name the system of each run
run 1, q_745 (9 x 18)
[[  1 -22 -19  13   5   2   3  40 -16 -22   3  17  -7  43  16  -6  -8  -3]
 [  6  47  26  -6 -19  -1   0  -7  23  14  -3 -33   2 -13   1   4   8 -20]
 [ -2 -33 -23  -5  38 -23   0  28 -20   7 -14   7   7  15 -15 -19  -7  -7]
 [ 18  40  23   9 -29  -2 -21   0   2  11  17  -2 -30  13  25   5   8   5]
 [  9 -11 -41 -11  17  11  12   4 -11  12 -16 -11  23 -17 -19 -20 -15 -24]
 [-10  11  21  11  -7 -35 -11  11  -8  -1  34  11 -33  22  12  21 -16   0]
 [ 13   0 -13   0   3  33 -25 -18 -12  14 -29 -26  27 -24  -2 -13  -1 -24]
 [-13  -3 -12  -6  15 -24   5  38  -1  -9  49  28 -19   5  10  14  -6  -1]
 [ 17   4  20   0 -33   4 -37 -28  12   9 -25 -24  29  -5  -2  -4 -12 -14]]
run 2, q_240 (9 x 18)
[[-12 -30   8  -2  28   1 -15 -32 -10  12 -32  -2  17 -17 -19  -6   8  21]
 [  3   1   6   7  -3  18   5  13  12 -22  30  27 -16  11  27   3  23  38]
 [  5   2  -5 -17 -28  -7  17 -38  11  15 -14   6  10 -31 -27   0  -5  14]
 [-31 -37  -3  14  13   7   8   6  -7 -31  -4  21  -1  28   0   9  -6  17]
 [  8  27  36  -1  -9  -1   8 -29  16  12 -10 -12 -11  -6  -2  -2  23  26]
 [ -8 -45 -22 -12  10  -3   7   6 -12 -12   7  31  16 -21  -5   8  12  17]
 [ -5  26  12   6 -22   9  -2 -19  23   3  -4  15 -23  26  -1 -12 -13  29]
 [  0 -32  -3   1  10   6  36 -14 -11 -14 -13 -10  24 -25 -13  12  22   7]
 [-22   4  17   0  -6 -23 -18   0   5   2  14  33 -30  20   4   8  -5  27]]
run 3, q_558 (9 x 18)
[[ -3 -20  16  10 -15  10   6 -23   9 -23  10   2  11  -5   5  17   4  20]
 [-23 -22   0 -13  -3  -7  14  -2   4 -13  -3  21   8 -16  -8  16  14  16]
 [ -5 -15   9  -4  -4   3   1  -7  23 -13  -2  20   8  11  -3  -7   4  34]
 [  1 -15  10  -4 -10   2  27  -3  16 -19 -13  -3  20  -2  -6   5  19  14]
 [-12  -2   9  -9  -1 -15  23  -3  13  -2 -15  13  -7  10 -15  -4  10  24]
 [ 12 -12   6   6   0   7  18 -18   5  -3 -21  -2   7   6  -9 -13  12  27]
 [  4   3   0   2  -3  -2  38  -8  -4  -3  -2   2 -11  -4  -7   5  17  18]
 [  2  -5  -6   1  -9  -1  14 -27  -4   8  -7  11  -8  -5 -16  -4  -7  22]
 [ -2 -12  -4  16   0  17  22 -19 -13 -12   5   3  -7  -3   1   9   4  17]]
run 4, q_646 (9 x 18)
[[ 21 -17  11  14  43 -15 -19   6 -22  17  -4 -19   1  14   1 -19   3   0]
 [ 26  20  -8  -7 -16  -1 -16  13 -18  16  19  15 -21 -14  23   2  22   5]
 [ -5  16 -35  -6  -8  11   2  -9  -4  14   4   6  -6 -12 -14  -7 -31 -18]
 [ -9  -2   6  20   8  -2   0   4 -16  -8   6 -25  -2  10   5  16 -17 -31]
 [-14  -1   9  -7  12   2 -32  -1  -9  10   3  -2   6 -25   7  13  12  -9]
 [  5 -14 -18  -4  -6   8 -26   9   5  -4  17  18  12   0   9  -6 -15  -1]
 [  2   8   2  -6 -29   5  -3   8  15 -10  -5  -9  18   0   5   7  -2 -18]
 [-23  -4   0 -13  15  -8  -2  20  11  -3 -16  -2  12   6  -9  -3   1 -12]
 [ 15   0  16  -1   7 -13 -18  13  12   5  -3  -7   8  18   4 -16   5   4]]
run 5, q_887 (9 x 18)
[[ -9   1  -5 -17 -21   1   5  -1  -1   3 -23  11   5 -16  -6   7  17   1]
 [-10  -8   1   4  14   1  -1   3  19 -10  11   8   2  19  -3 -10 -14  14]
 [ 19  -5  14   4 -15  -2   9  -7  -4  -2 -11 -16  12  -4   3   5  17   1]
 [-19  -1  -8 -11   8  -5   9  12   2   0  -6  21 -11   4  -7  -2   6  13]
 [ 19   3   9  10   1   4  -1 -15   8   3   3 -12   4   7  -1 -13  -7  11]
 [ -4 -10  -9  -1   0  -2  19   5 -19  -5  -4   6  -5  -9   0  12  16   2]
 [ -7  13   5   0  -3  -4  -7 -14  10  10   3   7 -12   7  -7  -6 -14  11]
 [  7 -20  -7   8   6  12   2 -10 -15  -6  -1  -5  12 -11   2   4   6   2]
 [-12  11   5  -4 -15  -9   1   0   2  -1  12  15 -15  -1   3  14  -1   6]]
run 6, q_646 (9 x 18)
[[ 27 -24   5  12 -12  19  -8  -5   7 -15 -14  -1  23  20  10 -17   5  20]
 [ -6  15   4 -18 -14  -5  33  19  20 -11   6   7  -1  -9   2   8  28   7]
 [ -7  -6   3  -5   7 -22   5 -13  10  12 -25   4   1  18 -27 -18 -18  13]
 [ 18   1  10  18  10  11  17   9 -12  -8  -5 -11 -11  21  15  -7  24  13]
 [  2  17  -2 -14   4 -14  13  -9  -1  19  12   9 -15 -25 -10   1  11  13]
 [  3 -11 -17  16  -2   2   5 -15 -24   3  -3   8 -15  17  -6  -3 -23   6]
 [ -5  16  10  14  -1  20  11 -13  -8  -6  13 -17 -11 -12  11  18   9  -4]
 [-17 -21 -10  -5  10  -9  -4 -14 -12   3  11  13   4 -24 -13  13 -10   2]
 [ -3 -10   7  14 -18  14 -18 -13  -1 -15   6   6   1  13  13   9 -11   6]]
run 7, q_805 (9 x 18)
[[-35 -17 -21  -1  40  18  12  -5  -8  -4 -10  -6  11 -16 -19   2  -9 -12]
 [  3  -5  33  10  -8 -22 -17  -3   6 -10  31   7 -10  10  16  20  -1  15]
 [  2 -18 -21 -13 -12  24 -13  -6  -9   3 -27   9  25 -29  -1  -3  14  -1]
 [-22   9  -2   2   2   5  11  19  28 -22  30  16 -10  20   6   4 -14   7]
 [ 10 -21  22  -5 -19 -17  -4 -16   6   1 -34 -15  30  -1 -14   0   8   2]
 [-15   2 -14  -5  22  10  15  36  -5  -9   5  20 -18   9  12  -3  24  11]
 [ 22   9  21  -4 -11  -7  -9 -26  30  12  -2  -7  12   1 -10 -19  -7  20]
 [  3 -19 -28   0   3  -2  37  17 -28  -8  -9  11  -7   2  -3   3  11   1]
 [-15  28  24   3   1  -1 -14 -22  17  14  -1   3 -21  10  -5  -6  -8  18]]
run 8, q_805 (9 x 18)
[[  2  21   7 -10 -12 -15  16  13  11   1  14  -3  -6  -5   2   8   9  -5]
 [  8  -4  -6  -6   4 -14 -15   6  -6  16 -22   0   4  12  -9 -18  -8  -6]
 [  6  14   3  14   9  15  15   8  -4  -6   8 -13 -12  11  13  -1   9  -1]
 [  8  11   3 -11  -7 -21  -3 -10  -2  21   2  -5   0 -19 -12   1  -4  -6]
 [  1  -5 -17  10  10   3  -7  11 -23   3   1   6 -12  14   5  -6 -12  -6]
 [ -1  19  13   7  -6  12  -3 -18   6   2   7 -19  -1 -10   3   9  -2  -7]
 [ -3 -13 -16  -8   5 -17  -3  11 -16   5   7   6   5 -14  -5  10  -7 -17]
 [ -5  10   7   9  -8  12 -26   2   1  -3   2   1  -6  16  14  -1  -8  -3]
 [  2  -3  -3  -6   2   6   9   2   5  -5   1 -17  21 -20  -3   6   5 -16]]
run 9, q_887 (9 x 18)
[[  7 -14 -19   2  -6  19  11 -15   0  -4 -22  -7  21  -3 -13 -12 -10  -1]
 [-19  -1  17  11   8 -13  16   7  -4 -15  17   1 -18  14   5  20   4   5]
 [  7   3   7 -11  -5  -3 -14 -22   2  22 -24  -4  10 -17 -13 -10   6   8]
 [ -5 -17 -13   6  12  11   6  14  -7 -16  20  22  -7   7  12   2   5  16]
 [ 12  18  10  -2 -30  -3   8 -23  12   7  -4 -12   4  -7  -7   3  -7  -2]
 [-24 -31 -11   1  21   1   4   7 -14 -10 -11  12   5   3  -8   5   0   3]
 [  9  22  26   5 -14  -1 -11 -13  16   3  13  -6  -9   4  10   2   4  13]
 [ -1 -27 -22 -12   2   4  10   2 -10  -2 -15  11  20 -20  -9  -1  10   3]
 [ -5  14  14   9 -11  -6   0   2  14  -9  17   8 -19  28   8   3 -11  12]]
run 10, q_769 (9 x 18)
[[  9  20  -7  13 -10  -2  32 -15 -22   4  20  -8 -27  -8   0  15  -4  -2]
 [-13  -3  -7  16  20  13  -7 -35 -26  13   1 -11  -9 -15 -12   6 -20  -6]
 [  3 -11   9  14   2   9 -21 -14 -14  -7  36  -2   1 -19  20  25   0  -4]
 [ -5   0  -3  -6 -29  16 -25 -23   6   0   1  -2  21 -27   1  14 -12 -15]
 [-27 -14   3   3  -8   6 -20   9  16 -24   9   3  17  10   6  15 -20 -17]
 [ -6   2  33  -9 -15  -5 -17   4  31  -8 -20 -11  23   8   2   1  11  -2]
 [-14 -15  -4 -23   2 -18 -10  32  13  -3 -19  20  15  11  -5  -8   9   1]
 [ 14  14   8  -8  -4  -7   9  23  27  -1  -8   8  -4  30   3 -25  12  20]
 [  8  -4 -13  -8  14 -11  35  20  -7   3 -25  -2  -2  10 -13 -16  16   3]]
run 11, q_558 (9 x 18)
[[ -7   9 -23 -11   4 -12 -10  10 -17  22 -10   8 -11  -3 -10  -7 -14 -17]
 [ 10  13   2  19  10  19 -17  -1  -4   2  12 -13  -8  16  14  -9 -11  -5]
 [  3   5  -4  -4  -4  -9  -5   4 -16   8  10 -13   5 -25   2  16   0 -26]
 [-12   2 -15  -1   8  -3 -25  12 -10   9   7  18 -14  11   3  -6 -18  -6]
 [  8   3   6   7  -3  18 -21  -1   5  -6   9 -17  15  -4  14   3  -2 -14]
 [-13   2  -4 -11   6 -19  -4  25  -5   1   9   2  -1  -5   1  10  -2 -21]
 [  2   3   3  -3  -1   0 -33   7   7   8  -9   5   4  16   4 -15 -10  -1]
 [  4   5   3   0   9   6   5  20   4  -6   0 -21  12  -1   9  -1  12 -17]
 [  1  16   4 -12  -2 -27  -9  13   2  16  -3   3  -8   7  -5  -6  -6  -9]]
run 12, q_745 (9 x 18)
[[-26  -1 -10 -16 -17  24 -15   0   1  -3 -20  15   9 -22   2  12  12  -5]
 [ -9  -7   6   0  18   3   3   5  32 -16  25   4  11   9  -1  -7 -10  16]
 [ 12 -17  17  -1 -25  -6   8   0  -1 -14 -20  -8  20   2   4  11  21   2]
 [-26  12  -1 -11  12   8   8  17  16  -2 -18  12  -9  12  -4  -9  12   9]
 [ 27   2  17   6   5 -10  13  -6  13   3   2 -13   4  12  -3 -17   8  18]
 [  3  -2 -13  -4 -12  -6  20   8 -21   4 -24   9 -12   6  -3   0  13   3]
 [ -7  24   2   5   9   3   3 -15   5  14   4   0 -21   5  -8  -9 -10   9]
 [ 18 -17 -10  11   7  -4  10 -13 -27   6   4  -6   0 -10  -5   2  -2   1]
 [-18   9  -7  -3 -12   0  -9 -10 -14   7   9  19 -21 -11   1  15  -6   0]]
run 13, q_769 (9 x 18)
[[  8   3 -20 -11  11   8  12  14  -9   6  13   6   0 -27   5  -1  21  -1]
 [ 12   9  -9   5 -18 -12   4 -13  -2   9  13   2 -10   6  -8  -3 -27  -1]
 [-13  -7   1  18  11  22   4  -8 -19 -10 -11 -13  -5   6   5   8   2  -6]
 [ -4   8  11  -6   6 -11 -10  -3   2   8  22  -5   0 -23   1  13   5  -6]
 [  7 -17 -10   1 -16   3 -24 -11  -8   3  -7   8  12   0   0  -3 -16  -2]
 [-14   8   2   2  -6  18   1  13  10 -18   9  -1   1   4  15  11   6  -7]
 [ -2   0  12 -10  -1 -18  -4  -3  15   6 -12 -13  17  -3 -14  -2  -6 -10]
 [ -7 -12   2  -1   0  -9 -14  18  -7  -4  -8  17  -4  20   7   0   4   7]
 [  9  17   3  -8   2  11   6   8  19   4  -4  -5   4  -3   3 -15  16   8]]
run 14, q_240 (9 x 18)
[[ -6   1  18  -5  11  12  -5 -20  26   3 -26 -18  23  -7 -14 -14   7   9]
 [  0 -18   4 -10  -5 -13   9  30   7 -20  10  20   5   8  13   8  24  15]
 [ -2  18   0 -17 -10  -7  -1 -12  15  22 -27   9  -5   2 -19 -21  -2  13]
 [ -2 -26 -11   6  23   4  32  18  -5 -19  -2   3   6  16  -2  -5  11  11]
 [  8  23  16  -2 -12 -27   7 -10  -5  21  -2   5 -29   8  -5  -1   4  15]
 [  3 -29 -25   6  27  13   8  -8 -27   3  -5   6   6 -14  -7  -7   1   8]
 [  3  21   9  14 -12   0   6  -9   1  -3  30   8 -31  15  12   9  -9  15]
 [  3 -21  -8   3  -2   6   0 -34 -20   5 -10  -9  17 -31 -14  10  -4  -4]
 [-24  -2   9  12  -1  12 -17   3   3 -19  25  18 -15  16  19  16  -7   8]]

runs to name
run 15 (2 x 18)
[[-13   5 -14  16   9   8  32  -2  13 -15  16 -12  -3  20 -14  -4 -37 -13]
 [ -5  -8  30  10   7 -23   0 -11 -23   3  -8 -25   0 -10  -2  25  11 -14]]
	q_745
run 16 (2 x 18)
[[ 10 -15  -7   4  -8   2   9  -3 -19   0 -27  -9  10   1  -4   1   6  -7]
 [-12  25   4   1  10   5   9   1   3   6   9   4 -26   3   2  -1   6  10]]
	q_558
run 17 (2 x 18)
[[ 10   3  36  -3  -4  -7  17 -23  20   0 -17 -30  20 -13 -10   3  23  11]
 [  0 -11 -26 -16  16 -21   9  31 -20   9   5  34 -17   0  -2  -8  14  13]]
	q_805
run 18 (2 x 18)
[[  9  10  12 -12  -8   3  -9   3  15   5  -3   3   7 -10   7  -6  22  12]
 [  4  -5 -14  -7   5  -7  21  14   8  -3  -5   0   8   7 -10 -12  -4  -2]]
	q_558
run 19 (2 x 18)
[[  2  13   0  -4   6   6   7  19  -1   8 -41 -10  -2  20  -3 -22  17  -5]
 [ 20  30  11   3  15  -9  16   1   6  19  -1 -25 -11   6  -6 -17   6  -1]]
	q_558
run 20 (2 x 18)
[[  2 -55  -1  17   3   7   9 -27 -18 -24  -3  -2  28  -7  -7  15  -5  10]
 [-25   2  25   0 -26   7  -4  -4  19 -24  15  22  -8   0  17  27  19  24]]
	q_646
run 21 (2 x 18)
[[-14 -18   3  -9  -4   4  -1  18   1 -18  -6  10  13  -5  10  15  25   2]
 [ -6  17  11 -16  -3  -8 -10  -1  30  11  -5   7   0   4 -10 -14  -2  12]]
	q_240
run 22 (2 x 18)
[[  3  -7   5 -13  20 -26  -7  20  13   5  12   9   5   5  -4 -12   3   9]
 [ 27  -1   0   5 -18  11   2   0  -3  -1 -15   2   2  14  10 -13  14  14]]
	q_805
run 23 (2 x 18)
[[-19   9  25  14  -4  -7   1   6   6 -12 -10  -5 -16  40   6   6  -4   2]
 [ 13   8   1  -1  23  13  11   0  -3  12 -15 -25  10 -18  -1 -13  26  -3]]
	q_745
run 24 (2 x 18)
[[ 35  15   7   8 -16  -9  -1  -2 -10  12  16   1 -19   8  14  -5   9  15]
 [-12  -9 -31  -3   4  12   7 -12 -25   6  -1   8  -2 -26 -10   8  -9 -11]]
	q_240
run 25 (2 x 18)
[[ -6   5   8   1   5 -10 -13  14 -17   7   6  16 -25   9  14   6  16  11]
 [ 15   1  -8   0   2  22 -10 -20   8   9   0  -8  16 -17  -4 -15  -5   6]]
	q_805
run 26 (2 x 18)
[[-19   3  13   8 -13 -27  -2  -4 -11  -3  15  12 -27  15   1  23 -17   1]
 [ -6 -17   0   4  15  22 -25 -20 -16   7 -23 -12  18 -20  -2  -1   5  -5]]
	q_805
run 27 (2 x 18)
[[ 12 -37  -2 -19   2 -17   0  32   9 -16   0  14  34  -3   4  -2  25   6]
 [  1  22  14 -17 -30 -11 -12  14  36   5 -19  16  -3  27   0 -18   3  16]]
	q_646
run 28 (2 x 18)
[[  2   3  -2  -9  -4   0  29 -13  16   4 -22   1   6  -3 -21 -14   7  18]
 [  7  -5   6  13   3  -6  34 -11  -6  -5 -10  -2 -12  18  -9  -5   4  21]]
	q_558
run 29 (2 x 18)
[[-12  21 -13  -8 -12   6  19 -23  10  13 -21 -10   1  -9 -27  -8 -22 -10]
 [ -8 -19   6  22  33 -14  10  -2 -26  -6  15  -3 -17  17  -2   8  -9   6]]
	q_745
run 30 (2 x 18)
[[ 21  11  17   3  -3   7  19 -20  25  -1   2 -23  14  -8  -5 -10   8  12]
 [ -1  -8 -19 -12  -3 -28  21  16 -21   9  -4  22 -15   0  -9   2   4   3]]
	q_805
run 31 (2 x 18)
[[  4   1 -11   3  14 -10 -29  12 -33  18  12  -2 -10  -6   9   4 -10 -24]
 [  5  17 -12   1  -2  17 -36  12  -5   8  20   1  -5  -7  20  -1  -8 -19]]
	q_558
run 32 (2 x 18)
[[  1   0  -2  -6   4 -20  -7   3 -12  16 -16 -11   3  -2 -10  -3  -7 -20]
 [  3  13   0  11  14   8  -9  14 -11   2   9  -7 -13  12  15  -3   2  -8]]
	q_805
run 33 (2 x 18)
[[ 12   0  -4  11   3   6  37  15  -3 -14   0  13 -23  30   9 -11  20  29]
 [  9  24  11  -3  -1 -12  31 -29   6  20  -2 -10 -16 -14 -19  -4   6  19]]
	q_646
run 34 (2 x 18)
[[ -7  15  -7  12  -5  -2   5   0   9  -8  41  17 -28  22   4   3 -32   9]
 [  0 -20   8   6 -15  -1  -4 -34 -17   3 -34 -21  22 -15 -15  11  -4 -12]]
	q_805
run 35 (2 x 18)
[[-10 -15 -25   4   4  25  -2  -3 -15 -11  -2 -17  24 -21  -3  12 -17 -37]
 [-25  13  22  -1 -11 -16 -24  20  11 -11  24   3  -9   9  15  26  -9 -19]]
	q_805
run 36 (2 x 18)
[[  5  11 -12   3  -7  20  -8  -3  -3   7  -6  13 -13  11   5 -15  -4  12]
 [  4   5   0   8   3   9  16 -11   0  -5  14 -22   7 -12  -2   8  -5 -11]]
	q_558
run 37 (2 x 18)
[[ 10 -11   3   0  -9  15 -46  25  23 -13   0   1  28  24  21 -16  -8  -7]
 [  1  15   7 -21 -25  -9   8  41  24 -10 -20 -12  19   9   7   1  19 -26]]
	q_769
run 38 (2 x 18)
[[-41  -8 -13  -3 -23  20 -12  12  12 -27  -9  22   6  15   4  14 -19 -12]
 [ -6  13  39  -2   4  -1   5  -8  40  -5 -19 -35  23   5  -9  -5  10  -3]]
	q_240
